One vector is turned by the same rotation once a step. Each row is the vector after some number of steps, and that number follows the row.
The counts run from 0 to 148.
[190 154  89 114 128 130 145 101  99 123 163 107 152 140 164 125 143 139
 150 135 147 143 147  70 144 170 175 104 139 134 107  98 116 152 112 136
  69 143 121 140 173 157 154 123 141 114 131 169  97]
48
[155 134  90  75 104 139 145  86 121  93 127 151 133 148 133 107 145 148
 129  85 123 157 191  86 125 141 159 159 100 142 117 110 114 146 100 163
 149 121  90 162 127 130 146 140 163  97 105 157 150]
62
[185 114  94 175 137 112 128  42 112 133 121 128 137 146 137 170 163  91
 133 152 143 156 136  93 119 162 159 114 163 148 101 135 126 125  91 118
 106 146 128  94 148 112 132 135 138 135 127 110  55]
121
[157 163 102  87 140 161 144 114 129  84 148 118  76 140 141  83 147 130
 146 142 177 108 128  67 136 138 149 164 120 163 147 100 157 129  88 121
  67 127 127 154 150 119 111  96 148 119 122 133 124]
53
[191 139  98 148  99 115 126 109 111 104 131 129 139 127 176 110  93 159
 130 145 136 187 118  93 147 133 168 179 171 151 137 129 173 119 120 135
 117 134  75 134 130 114 142 135 154 110 134  95  90]
87
[142 113  85 145 139 112 114  93 135  85 143 146 147 135 133 135 143 121
 103 138 172 126 144  74 101 130 151 172  98 124 113 116 142 133  92 117
 152 140 114 146 137  82  89 130 189 141 118  67 115]
70
[171 131 135  88 134 130 134 105 133 115 108 195 130 130 143 115 147 165
 136 139 143 172 137 117 135 119 191 162 130 115 126 118 164  94  98 182
 172 104  92 110 154 138 141 154 165 120 128 111 106]
77
[175 124 120 139 151 119 183 113 131  82 127 163 120 119 129 115 144 117
 126 143 155 144 153 106 108  98 152 152 109 132 109 139 161  86  76 145
 172 153 104 115 174 129 145 141 160 153  91 116  74]
80
[137 136 141 168 157 157 170  96 136 110 124 171 125 140 174 106 199  90
 123 108  91 135 170  91 136 150 134 122 155 170 114 121 194 106  95 144
 104 147 128 137 153 139 139 126 133 156 118 133  84]
7
[130 107  99 148 102 145 124  89 135 113 127 136 102 185 127 118 133 164
 153 140  94 152 103  93 166 139 173 143 155 139 142 105 155 119 103 104
 150  87  79 159 110  99 139 142 160 106 143 161  81]
103
[153 142 122 173 143 137 176  82 134 103 123 137 136 110 173 105 180  89
 124  99 107 123 170  83 130 152 119 135 151 167 116 135 187 132  95 132
 111 164 114 126 151 134 136 116 139 157 103 139  85]
8
[165 155 126 132 140 153 163  78 160 124  87 178  96 110 120 125 175 117
 145  97 141 123 112 101 155 145 125 148 133 132 122 138 135 140  75 127
 151 118  75  98 145 101 123 175 161 144 132 147  94]
115
[127 126 109 126 134 136 125 114 131  93 160 155 116 159 138 129 160 133
 118 167 138 136 144  63 102 111 167 146  85 117 112  81 148 114  92 108
 117  96 108 168 137 103 110 140 187 126 134 107  89]
68
[149 156 141 109 145 123 125  66 138 152  95 120  81  98 134 111 171 116
 156 170 140 163 111 144 168 136 159 150 176 144 171  92 176 136  84 144
  81 102 117 132 146 121 130 114 127 135 118 118 101]
128
[140 142  86 141 122 125 145  77 126 109 136 116 144 134 179 138 176 110
 157 116 101 159 165 118 160 173 143 136 135 148 109  99 124 152  88 140
  95 156 122 137 149 131 183 118 146 146  80 181 139]
135
[107 149 139 144 129 123 115  70 136 130 134 125 146 146 144 113 206 102
 130 117 118 163 153  99 159 168 140 136 120 128 115 100 174 145 113 144
 106  87  95 124 149 149  96 111 155 151 106 181 148]
22
[143 135 122 145 135 115 156  59 153 149  86 134 130 136 100 114 171 137
 113 108 122 150 139  91 154 169 156 140 157 111 142 135 163 163 102 157
 154  89  75 110 124 119  83 145 160 133 152 116 101]
112
[140 127 101 113 155 134 118  71 106  76 138 135 126 107  92 116 137 144
 155 152 153 128 150  75 146 127 159 140 130 153 177  67 182 150  97 151
  98 117 133 171 156 109  96 112 126 131 103 127 161]
56
[147 163 144 117 152 139 117  74 147 127 104 157  89 118 147 122 192 119
 171 168 119 152 111 122 170 152 152 156 153 158 161  82 186 135  94 137
  66  99 119 129 147 114 132 123 133 140 122 136 117]
129
[148 145 135 128 121 142 153  69 155 151  77 156 109 136 119 111 173 123
 124 111 127 163 131  94 155 163 152 140 157 133 133 127 164 143 113 158
 142  81  61 131 115 120  92 163 163 124 155 125 102]
113
[174 129 149  87 157 101 133  91 147 125  65 149 137 109 130  93 167 121
 176 159 181 120 107  84 145 146 156 114 157 104 152 118 177 151 111 138
 118 113  91 130 187 120 128 142 116 134 131 116 117]
40
[174 138 104  72 119 144 144  99 124 108 109  96 108 147 145  86 130 144
 136 163 157 145 157  65  98 149 172 149 165 146 153 125 153 141 105 131
  85 115 111 155 149 130 129 113 126  82 132 111 100]
51
[158 131 115 134 149 124 153  45 131 111  78 155 100 100  90 166 137 107
 160 106 139 149 114 111 137 114 137 122 165 138 135 124 137 131  81 119
 154 125  83 137 149  91 144 170 151 153 115 139  70]
117
[196 128 105 122 145 119 151  80 103  81 117 136 156 114 134 137 124  97
 176 124 169 145 157  73 111 155 146 105 153 149 108 124 133 142 106 135
 114 170 108 152 180 130 169 130 116 136 106 139 128]
45
[132 134 141 111 114 105 121  56 160 120  87 122 153 163 146  91 184 103
 135 117 125 139 143  91 143 172 122 146 129 121 123 131 174 160 106 119
 131 107  61 100 157 130  96 136 160 120  84 152 137]
24
[141 152 103 103 139 108 123  96 156 137 114 100 128 119 149 111 163 107
 134 125 219 184 159 102 117 159 155 144 167 108 123 132 142 142 120 161
 108 106  80 153 141 138 116 120 167 145 151 119 132]
36
[163 130 122 139 146 134 163  62 151 109  69 165 105  99 109 138 151 113
 157 105 144 119 113 102 146 131 124 138 148 140 123 147 138 138  76 115
 157 132  82 100 153  83 135 153 148 152 108 142  85]
116
[131 139 137  85 116 129 116  72 166  98  88 139 111 152 140 114 157 107
 166 103 126 157 148 101 127 143 119 165 138 130 117 136 145 149 102 103
 136  89  37 150 139 127 143 164 171 133 100 158 133]
26
[150 157  93  77 113 148 163  99 128  94 147 141 125 145 143 110 136 161
 134  95 124 142 171  83 135 128 169 156  89 125 117  90 108 141  80 141
 139 125  90 147 154 130 135 137 174 109  96 179 127]
63
[123 125  96 177 146 125 150  82 146 160 133 120 136 135 120 120 193 120
  98  97 155 140 123  81 186 165 162 120 129 109 120 115 152 134  94 166
 144 110 105 110 132 118  72 130 166 158 137 155  98]
110
[133 151 130  93 126 140 116  83 166  95 111 153  97 146 146 129 158 108
 175 109 135 154 120 103 134 137 119 152 133 134 104 123 121 146  99  90
 134  93  51 148 153 115 151 154 177 138 106 182 126]
27
[167 140 142  99 155 107 137 109 156 125  94 123 135 100 136  93 172 126
 161 154 199 110 102  82 158 154 154 111 144  94 142 120 164 157  94 137
 114 111  91 115 184 123 119 130 144 138 121 127 121]
39
[155 156 118 107 138 103 139  54 141 148  87 101 101  94 126 111 168 113
 137 150 161 143 113 135 158 121 150 157 172 142 174 109 167 146  85 148
  91 126 113 119 140 108 118  95 128 133 110 128  95]
127
[132  97  75 163 123 145 132  97 150 106 142 141  83 201 135 117 140 140
 148 121 119 129  95  95 157 141 166 139 143 147 119 110 148 105  93  97
 148 104  90 155 112  91 133 140 156 114 152 158  80]
104
[144 129  80 146 135 110 109  90 125  81 129 146 159 120 128 142 123 136
 108 136 178 161 148  67 117 119 160 175 123 123 139 111 156 125 101 143
 159 130  98 164 137  88  97 129 191 140 118  67 144]
71
[156 130  99 117 131 129 124  82 113  80 145 174 178 163 138 118 164 137
 138 124 108 120 154  57 156 172 161 139  90 147 120  81 137 142 103 154
 115 143 129 125 154 115 100 125 135 111 104 134 164]
59
[194 144  91 112 130 108 158  91 103 120 142  90 147 148 166 106 141 149
 136 147 154 124 134  62 128 171 182 115 125 127 114 122 126 153 107 127
  75 145 121 120 180 147 135 113 132  95 119 142  99]
49
[131 101  99 114 125  97  94  49 134 107 107 117 132 163 116 160 157 103
 177 145 163 157 122 100 119 124 151  97 152 106 119 116 144 131 108  88
 145 102  86 160 167 105 151 137 153 143 106 152  98]
30
[169 144  99 131 135 113 122 107 138 117 145 154 169 104 157 130 146 168
 111 106 176 148 107  84 168 128 182 148 104  90 115  98 129 128  92 163
 142 124 105 101 157 110 106 138 193 148 114 122 134]
74
[174 131 112 109 131 104 127  93 136 124 118 163 166 118 145 116 145 172
 117 122 154 143 108  96 157 128 193 150 109  98 132 118 144 120  89 176
 166 126 100  91 162 117 120 137 162 134 107 104 124]
75
[120 147 138 135 127 119 118  74 155 136 127 117 152 169 153 101 210 107
 127 121 117 140 143  92 158 171 138 142 118 120 110 114 182 148 106 124
 117 109  82  98 154 144  96 128 153 139  89 162 144]
23
[146 155  92 135 140 119 119 108 139 102 143 166 159  98 151 146 137 163
 110 105 173 162 127  85 157 125 174 154 107 111 128  96 136 122 111 168
 134 117  95 141 144 107 117 146 193 159 128 112 142]
73
[167 175  89 133 129 131 153  78 141 157 127 101  89 108 168 117 172 106
 117 118 176 164 124 116 152 156 142 166 156 159 114 123 120 148  84 151
  70 132 111  98 133 121 123 107 150 145 119 139  81]
125
[141 118  87 145 139 109 110  85 155 120 145 125 143 184 168 141 191  91
 136 147 197 162 122  81 118 177 156 122 138 110  83 124 121 119 115 122
 115 128 106 129 161 127 130 125 160 141 146 133 105]
33
[179 137 126 121 165 146 151 111 132  74 119 197 127 129 149 131 160 100
 190 148 164 133 133  72 125 166 129 124 132 153 108 120 151 134 108 118
  97 150 109 147 184 123 162 153 116 138 135 137 130]
43
[150 144 142 141 163 134 127  76 146 110 108 173  99 124 148 110 189  93
 167 168 121 118 102 115 163 158 139 155 130 159 142  94 177 130  78 131
  76 136 125 107 152 107 131 126 125 134 114 143 124]
130
[139 138  97 137 130 122 128  74 131  91 123 142 129 128 157 150 166  88
 169 119 114 171 179 120 161 171 129 155 140 163 113  94 139 150 100 155
  94 151 115 164 141 126 168 129 132 151 103 168 153]
134
[188 136 111 188 125 102 147  96 119 108 154 120 178 111 169 116 110 144
 118 164 131 147 116  77 135 144 156 140 123 131 126 114 175 136 116 110
 116 154  82 112 145 121 128 139 164 132 114  97  70]
85
